rotation ticks, each row followed by its count of ticks:
The counts run from 0 to 360.
[116 117 106 172 109 107 120 142 136  91 137 108 171 125 126  84 173 126
 124  79  99 123 104  92 138 138 164 130  90 125  78  85 141 123 126 121
 110 134 157] => 167
[148 121 145 130 144 117 120 127 132 141 175 124  89 125 122 106 115 164
 140  75 121 130  71 137  94  90 160 146 136 123 156 161 164 105 180 125
  92  91 150] => 124
[112  92 109 107 119 135 107  92 147 170 148 105 156 101 134 127 129 141
 153 128 110 133 102 117 158  85 116 102 167  99 195 161 180 105 150 130
 151 101 119] => 106
[ 91 113 131 157 118 170 132 120 148 139 129 149 211 118 102 112 181 152
 125 142 122 176 143 141 112 108 141 127 132 145  93  87 125 120  92 170
 140 115 112] => 1
[127  93 164 106 142  92 107 106 170 103 150  97 105  90 130 154  98 116
 116 113  86 114  94  84 142 122 106 126  96 109 166 171 152 115 131  80
 154 119 142] => 22
[114 143 181 135 109 151 151 152 108  86  92 166 144 157 106 101 118 150
 120 106 129 127 129 196 104 138 140 124 108 113  89 112  79 113 109 152
 115 136 137] => 177
[147 140 145 165 144 110 146 118 108 123 169 119 160 148 150 109 112 151
 129  66 119 119 121  76  81 138 114 149  90 144  65 125 164 158 146 120
 130 127 127] => 49
[149 126 156 138 141 114 125  85 136 149 180 133 108 131 110 109 122 197
 133 112 137 134  93 112  61 106 131 157  99 144 112 146 154 147 154 124
  86  91 116] => 32
[112  78 110 126 108 119 108  64 155 158 143 123 175  94 106 129 150 177
 136 146 122 148 124  99 127 100 107 106 115 121 143 145 163 143 121 122
 148  93  89] => 198
[108 102 147 155 112 139 134 128 138 149 114 184 140 132  67 118 111 157
 133  95 150 169 121 169  85  93 127 135 143 148  99 143 135 131  92 158
 102  76 112] => 292
[119 118 167 140 173 150 153 166 139 109 136 152  98 150 125 121 122  94
 134  61  99 135  93 147  97 111 119 153 127 159 109 145 122  99 135 142
  76 107 154] => 126
[ 97 117 115 149 130 157 150 128 118  93  93 159 172 171 133 106 172  97
 127  93  89 123 131 124 133 131  95 121 110 154  63 101 111 145  98 138
  86 146 135] => 260
[116 162 124 139 119 167 161 133 114 150  91 175 164 177 135  76 162 169
 127 147 157 117 115 168 111 118 128 117 152 137  94 115 108 123 134 192
  91 134 139] => 160
[116 113 112 155  95 133 129 133 111 130  70 186 123 150  83  85 124 151
 140  77 144 131 101 180 116  98 148 122 149 122 107 149 143 132 121 140
  76  89 141] => 175
[109 123 107 156 131 147 147 126  99  98 124 151 173 174 135  80 166 122
 149  55  85 126 123 132 112 128 124 131 103 142  72  97 134 147 141 132
  75 129 142] => 259
[ 99 102 128 146 153 159 125 136 176 140 169 125 179 100 137 121 192 117
 115 150 106 169 102  82 134 106 129 139 132 163 116  98 124  97 107 176
 135 121 130] => 118
[ 94 111 193 111 162 175 150 152 130 112 113 142 160 141 145 153  98  82
 133 105  86 135 132 170 140 121  90 116 141 124 132 142  98  87 102 138
 152 143 142] => 11
[134 128  97 155 121 102 125 157 121 103 146 100 145 147 148  79 149 126
 137  60  99 114  92  99 145 128 179 132 128 115 102 115 158 108 159 118
 110 134 175] => 350
[135 153 104 176 135 140 152 129 122 153 128 159 176 163 132  94 135 153
 121 105 165 135 122 104  92 117 108 135 151 164  56 135 153 159 115 172
 119 113 122] => 342
[120  94 147 134 112 128 121 120 107 116 144 133 145 141 103 102 113 158
 160  46  96 142 112 182 108  98 167 144 119 101 139 127 143 113 163 108
  98  88 139] => 191
[119  86 103 169  99  93 124 100 134 121 119 110 198 110 108 126 115 128
 126  84 107 140 143  87 145 130 114 121 121 116  93 125 171 156  95  97
 169 112 119] => 182
[130 157 164 153 157 172 151 147 138 170 143 170 139 150 122 115 131 156
 120 119 162 146 110 148  70 103 116 143 157 158  92 141 126 120 124 188
 107 101 126] => 226
[139 116 176 110  99 104 109 111 122 129 103 126 123 121 110 118  68 168
 139 102 142 108 109 175 146 116 140 105 142  74 171 168 143 105 147 109
 155 113 137] => 189
[121 130 188 140 127 135 120 176 180 111 129 133 130  88 102 119 135 155
  99 141 139 143  95 164 129 112 176 128 129 124 139 116  91  65 116 159
 149 120 148] => 202
[138 174 156 138 148 172 149 169 141 153 124 157 112 161 141  89 146 148
 123 127 162 123  89 149 102 113 140 132 170 143 112 145 123  85 142 199
 112 125 155] => 43
[141 124  69 174 116  91 130 119 137 148 116 113 165 132 133 115 134 130
 110 109 137 116 110  42 146 128 107 107 149 140  90 148 191 157 107 134
 146 121 135] => 249
[ 85 108 138 117  98 159 113  94 156 117  79 164 158 126  98 112 173 150
 107 193 141 129 135 152 137 121 100  94 111 138 113 113  91 128  84 151
 113 136 101] => 278
[ 86 108 186 122 130 165 140 107 134 113 117 140 197 133 141 154 120 112
 125 140  98 144 163 149 124 140  71 114 113 122 106 117  87 128  84 130
 168 152 104] => 195
[130 143 148 162  96 110 127 186 151  92  70 148 123 120  89  94 131 138
 104 101 150 118  90 156 150 135 183 122 139 116  98 119 116  93 112 149
 123 129 174] => 268
[114 100 126 147 123 134 129 139 152 170 116 161 121 123  91 120 105 140
 144  82 142 161  93 153 117  70 136 130 182 127 143 170 162 105 121 154
 111  70 135] => 108
[121 111  83 139  97 122 122 107 104 153  92 158 118 146  98  86 130 169
 153  87 150 118  96 161 140  97 143 104 156 107 134 161 165 137 150 130
  86  91 127] => 174
